Each path below is one point turned by a fixed rotation once a step. After each direction that follows a path, write how fast that rotation turns it, in degrees a step (0 if it stays still).
Each turn is a multiple of 5 degrees from 10 to 175, or 0.
Each row of a path follows its step; steps can be skipped.

step 0: [ 0.99  0.97 -2.66  0.28 -1.69 -1.81 -1.88  1.79 -1.77 -2.20  0.35  1.36
  2.10 -0.07 -1.43  1.70 -0.99  0.18 -0.76 -3.30  0.17 -0.35  1.06  0.21
  0.47 -0.30  2.12 -2.80  2.98  1.51 -1.89  5.91  1.02 -0.54 -0.94 -1.65
  1.41  1.27  0.70 -0.11 -0.55 -2.71 -0.17  0.27]
step 1: [-0.78  0.86  0.24  1.03  1.34 -0.55 -0.49 -2.69 -0.25  3.29  3.14  3.82
 -0.42 -0.43 -0.68 -0.80  1.04  0.52 -2.10 -2.11 -0.42 -0.19 -0.57 -1.43
  0.63 -2.06 -1.77  3.88  1.16 -0.11  3.10 -0.37  1.95 -1.21 -2.48 -1.12
  1.58 -1.31 -0.31 -2.16  2.33 -2.66 -2.13 -0.80]
step 4: [-0.67  1.22  1.44  0.05  1.21  1.05 -1.68 -0.07 -2.11  0.68 -3.26  1.25
 -2.22  0.29 -1.16 -0.10 -0.23 -0.02 -1.73 -2.54 -2.70  1.67 -0.03 -2.75
  1.31  1.61 -0.09 -0.51 -1.42 -1.29  3.93  0.24 -2.95 -3.25 -1.03 -3.02
  0.68  2.58 -1.20  2.35 -1.91 -0.95 -0.25 -1.50]
step 6: [-1.46  1.17  2.20 -0.52  1.50  0.22  1.59 -0.97 -2.11  4.43 -0.36 -0.73
  2.07 -1.70  1.81  0.65 -0.29  0.31 -1.94 -0.98 -2.78 -1.55 -3.72  0.50
  1.56 -3.02 -0.87 -1.29  2.24  1.24  1.20  0.05  2.07  1.04  1.53 -1.42
  0.35  1.56 -0.73 -0.43 -0.59 -0.13 -2.89  2.90]
step 10: [-1.29 -0.55  0.50 -0.85 -1.41  0.68  2.75 -1.17 -0.05  2.66  0.00 -0.29
 -2.75 -3.10  3.34  2.85  1.94  0.21 -0.55  2.44  0.70 -0.52  1.51 -3.20
  0.19 -1.19  1.25 -0.29 -1.89  0.76 -1.02 -0.51 -0.21 -0.62 -3.96 -1.04
  2.93 -2.35  0.27  2.75  1.60  1.35 -0.60 -0.59]
step 13: [ 0.89  3.68 -2.93  0.29  2.50  1.87 -3.08 -2.04  0.88  3.81  0.16 -0.30
 -1.79 -1.89  3.13 -2.72  0.04  1.44 -1.27 -1.52 -0.18 -0.33  1.25  0.72
 -1.45 -0.41  1.02  0.09 -0.85  1.24 -0.25 -0.24  2.18 -0.71 -2.68 -2.41
  1.21 -0.10 -0.39 -1.71 -1.20 -2.13 -1.77  1.42]
step 14: [ 0.91 -1.09 -2.85 -3.15 -0.80 -1.61 -3.19  1.90  0.31 -1.06  3.65 -2.60
 -3.51 -0.36 -1.81  0.68 -2.15 -0.54 -0.68  0.24  1.31 -0.60  0.58 -1.52
 -0.55 -2.28  0.80  1.52  2.97 -1.97 -0.06  0.89  2.36 -0.06  1.29  2.11
  2.83 -1.78  0.13  1.43  0.61 -0.77  0.46 -1.51]
step 21: [ 0.78  0.01  0.74  0.86 -2.05 -1.34 -2.28  1.58  1.03 -0.02 -1.52 -2.32
 -2.61  1.77 -1.41  4.41  1.97 -1.24  0.29  2.27  1.68  0.27  0.95 -0.05
  3.86  1.26  3.55 -1.32  0.86  2.56  1.17  2.62  2.29 -0.47  1.89  0.80
 -1.50 -0.09 -1.02  1.60  1.17 -0.46 -0.26  0.12]
step 23: [ 0.40 -1.98 -2.20  1.97 -2.84 -1.54 -0.56  0.47 -4.12 -0.46 -2.26 -0.28
 -0.52 -0.54  0.16  1.22  0.69 -2.58 -2.22 -2.61 -0.67 -0.30  0.66 -1.14
 -0.78 -0.10 -0.19 -0.70  1.62 -2.85  2.20  1.78 -2.84 -2.03  0.57 -1.74
  0.78  0.73  0.16  4.98 -1.34  0.81  0.24 -0.55]
Directions:
[-0.53  0.19 -0.62  0.27 -0.60 -0.75 -0.57 -0.05  0.53 -0.49  0.03  1.35
  0.14  0.73 -0.77 -0.47  0.86  0.62  0.16 -0.52 -0.14  0.16 -1.06 -0.16
  0.54 -0.47  0.47  0.31  0.12  0.40 -0.11  0.06  0.92 -0.63  0.00 -0.18
 -0.47  0.45 -0.01  0.19  0.05 -0.07  0.40 -0.74] -> 20
[ 0.62 -0.20 -0.26 -0.57  0.46  0.62 -0.36  0.64 -0.04 -0.88 -0.29  0.40
 -0.04  0.48 -0.40  0.80 -0.11  0.55 -0.20 -0.57 -0.55 -0.74  0.49  0.60
 -0.15 -0.33 -0.17 -0.35 -0.12 -0.14  0.11 -0.96  0.52  0.43 -1.20 -0.09
  0.00  0.94  0.15  0.17 -0.44  0.18  0.56  1.03] -> 160
[ 0.48  0.57 -1.33  1.08 -0.84  0.48  0.05 -0.27  0.48  0.10 -0.71  0.37
 -0.63 -0.33  0.88  0.55  0.60 -0.03  0.49  0.52  0.14 -0.16  0.28  0.64
 -0.26  0.71  0.17 -0.56  0.02  1.04 -0.43  0.04 -0.32 -0.13  0.02 -0.25
  0.15 -0.23 -0.23  0.24  0.05 -0.33  0.76  0.43] -> 135
[-0.87  0.07  0.55 -0.67  0.12  0.64 -0.14  0.05  0.06  0.50 -0.80  1.12
  0.50 -0.33  0.03  0.01  0.47 -0.54  0.28  0.17  0.72  0.13  0.03  0.61
  0.50 -0.47 -0.59  1.10 -0.26  0.28 -0.55 -0.75  0.17  0.02 -0.15 -0.60
  0.97 -0.78 -0.56 -0.50 -0.26  0.15 -0.14  0.40] -> 155
[-0.49  0.13 -0.54 -0.21 -0.19  0.02  0.45  0.78  0.65 -0.19 -0.12 -0.84
 -0.79 -1.30  0.17 -0.24 -0.43 -0.35  0.24  0.48 -0.47 -0.62 -0.21  0.18
  1.10 -0.97  0.02 -0.21 -0.41  0.65 -0.25 -0.40  0.83  0.16 -0.03  0.69
 -0.08  0.45 -0.20  0.23 -0.10  0.28 -0.85 -0.49] -> 95

step 9: [-0.45  0.41  1.87  3.67 -1.77  0.00  1.90  0.23 -0.76 -0.23  0.59 -0.27
 -0.31 -2.03  0.59  0.15  1.32 -0.57  1.54 -2.02 -0.79  1.43 -0.15 -0.62
 -1.84 -0.41  1.71  2.35  2.01 -0.83  1.16 -2.08 -0.97  0.45  3.35 -0.55
 -0.19  2.11  0.85  0.32  1.58 -2.63  3.32  0.77]
step 12: [ 0.95 -1.48  0.29  0.84  0.87  1.72  1.99  1.85 -0.16 -0.11  0.44  0.88
  0.91  0.26 -0.91 -0.64  3.54  3.00  1.25 -1.24 -0.60 -0.28 -1.36  1.49
  1.01  1.72  1.78 -1.05  0.29  3.97 -1.12  0.57 -0.52  1.19  1.75  0.26
  1.16 -1.31  0.95  2.88  1.12 -1.19  1.61  2.55]
step 15: [-1.02 -1.30 -0.27  0.52  0.87  2.23  2.06  0.43  0.54  0.98 -0.57  0.31
  2.38  0.48  0.37  1.75  1.18  2.01  3.65 -2.29  1.37  0.54 -2.91 -0.48
 -2.46 -1.72  0.55  1.42 -0.26  2.71  1.31 -0.26  1.51 -0.88 -0.60 -2.64
 -0.17 -0.41 -0.95 -1.88 -1.51  1.06 -1.78  1.05]
step 16: [-2.40 -0.84 -0.13 -2.70  0.69 -2.57 -3.37 -0.34 -0.68 -0.62  0.26 -0.17
  0.18 -1.61  0.04 -2.44 -3.02 -3.32 -0.73  1.11  1.35  0.96 -0.22 -0.30
 -1.54  0.77 -1.93 -0.45 -0.30 -1.07 -2.07 -1.65 -0.12 -1.18 -0.35  1.64
 -2.89 -0.17 -1.61  0.21 -2.31  0.86  0.00 -0.06]
step 17: [ 0.68 -2.09  2.02  1.92 -2.48 -1.52  0.50  0.42 -1.32  0.14  0.36 -0.78
  0.27 -0.88  1.48  1.98  1.57 -0.39 -0.05  1.25 -1.82  1.20  0.01 -0.62
  2.22  1.21  3.25 -2.29  0.75  1.47 -0.38  1.78 -2.44  2.71 -1.52  0.84
  2.56  1.46  0.83  0.01  0.88  2.91 -0.59  0.52]
step 18: [-0.36 -1.29 -1.69  1.87  0.00  0.69  0.92 -1.05  3.36  1.65  0.56  1.84
 -0.83  1.46 -1.20 -1.37 -1.98  1.78  1.24 -2.31 -0.13 -2.19  0.24 -0.03
 -1.83  1.49 -2.40  1.56  1.03 -0.34  2.93  0.30  1.84  1.68  1.52  0.58
 -1.83  0.51  2.59 -0.23 -0.38  1.05 -0.84  2.12]
step 21: [ 0.07 -2.37 -1.57 -1.00  4.43 -0.42 -0.28  1.12 -0.44 -0.56  0.15  1.45
 -1.78  1.42 -2.16 -1.16 -0.90  0.35 -0.73 -2.39  1.70 -0.17 -0.24  0.01
 -0.63  2.46 -1.49 -0.53 -0.48  0.19 -0.50 -3.66  2.15  0.75 -0.34 -1.62
 -1.85 -2.34 -0.42 -1.10  0.77 -2.19  0.26 -0.92]
step 22: [ 2.39 -0.21  2.61 -0.63 -1.31  1.08 -1.74 -0.98 -2.65 -1.06 -1.49 -0.49
 -0.91 -1.24  2.43 -0.78  1.97 -0.22  1.14  2.10 -0.91  3.01  1.80 -0.02
  1.04 -0.24  0.91 -2.91 -0.68  0.39 -0.13  0.20 -0.72 -1.69  1.57  0.65
  0.11  0.72 -1.28  3.73 -2.09 -1.78  0.85 -0.44]
step 23: [-1.11  3.12 -1.71 -1.77  0.63  1.13  1.46  1.35 -0.86  1.30  0.05  2.23
 -0.08 -0.34 -1.80  1.22 -0.92  0.39 -3.56 -1.69 -1.60  0.29 -0.84  0.42
  0.90 -0.77  0.45  0.12  0.50  1.61  2.85  3.37  2.15  1.80 -0.04 -0.15
  1.68  0.64  2.37  0.27 -0.66  2.58 -0.56  1.24]
Directions:
[ 0.72  0.27 -1.09  0.07 -0.03  0.24  0.30  0.38  0.71  0.81 -0.40 -0.26
  0.01 -0.12 -0.14  1.15  0.87 -0.60 -0.18 -0.63  0.42  0.93 -0.17  0.48
  0.38  0.41 -0.39  0.27  0.57 -0.34 -0.68 -0.43  0.45  0.14 -0.18  0.69
 -0.66  0.09  0.32  0.12 -0.57 -0.07 -0.89  0.36] -> 135
[-0.50  0.29 -0.31 -1.19  0.05 -0.45  0.19  0.28  0.09 -0.62  0.21 -0.54
  0.70  0.08 -1.12  0.18  0.55 -0.16  0.74  0.31  0.18 -0.43  0.08 -0.03
  0.08 -0.88 -0.37  0.05 -0.28  0.37 -0.72 -0.05  0.18 -0.82 -0.47 -0.24
 -0.34  0.70 -0.47 -0.62  0.85  0.13 -0.22  1.14] -> 80
[-0.50 -0.24  0.28  1.14 -0.17 -0.32  0.25  1.46 -0.06  0.04 -0.23  0.21
  0.26  0.22  0.25  0.29  0.49 -0.35 -1.01  0.46 -0.14 -0.17 -0.01 -0.39
  0.32 -0.60 -0.42  0.24 -0.42  0.47  0.77  0.41  0.82  0.72 -0.36  0.79
  0.21  0.44 -0.94 -0.17  0.14 -0.76  0.10  0.33] -> 125
[ 0.69 -0.08  0.33 -0.39  0.89 -1.05  0.78  0.28  0.15 -0.71 -0.51 -0.01
  1.02 -0.29  0.80 -0.19 -0.26 -0.15 -0.13  0.27  0.07  0.31 -0.35 -0.05
  0.22  0.53  0.31  0.49  0.06  0.03  0.35 -1.16 -0.01  0.21 -0.28 -0.79
 -0.50 -0.41 -1.20  0.43 -0.22  0.66 -0.23 -0.09] -> 70
[-0.37 -0.29 -0.21  0.30  1.07  0.53 -0.14  0.55  0.74 -0.52 -0.14 -0.30
  0.95  0.20 -0.37  0.58 -0.18  0.71 -0.57 -0.16 -0.25  0.50  0.14 -0.09
 -0.83 -0.02  0.83 -0.70  0.23 -0.31  0.35 -0.39 -0.34  0.66 -0.25 -0.20
  0.19  0.93  1.03 -0.09  1.01  0.09 -0.24 -0.36] -> 120
[-0.34 -0.09  0.84 -0.72  0.18  0.10 -1.52 -0.54  0.36 -0.77  0.12 -0.25
 -0.27  0.43  0.47  0.01  0.44 -0.42  0.05 -0.56 -0.09 -0.05  0.20  0.49
 -0.09  0.21 -0.04  1.09  1.23  0.28  0.28  0.14  0.65  0.25 -0.71  0.42
  0.29 -0.17 -0.30  0.41  0.69 -0.39 -0.60 -0.32] -> 135
[-0.11 -0.29 -0.43  0.52  0.78  0.44 -0.27 -0.21  0.12 -0.46  0.11  0.52
 -0.10 -1.00 -0.15 -0.06  0.04  0.00 -0.44 -0.15  0.32  0.70  0.22  0.04
  1.48 -0.20 -0.76  0.23  0.49 -0.59 -0.05  0.59  0.17 -0.51  0.90 -1.32
  0.74  0.46 -0.44  0.21  0.52 -0.15  0.12  0.15] -> 25
[-0.60 -0.09  0.54  0.60 -1.12 -0.82  0.24  0.09  0.95 -0.19  0.50  0.71
 -0.39  0.49  0.20 -0.23 -0.50 -0.27  0.27 -0.15  0.42 -0.04  0.52  0.08
  0.63  0.03  0.11 -0.21  0.42  0.41 -0.25 -0.87 -0.47  0.21  0.87 -0.20
 -0.37  0.80  0.10 -0.73  0.22  0.14 -1.23 -0.39] -> 35
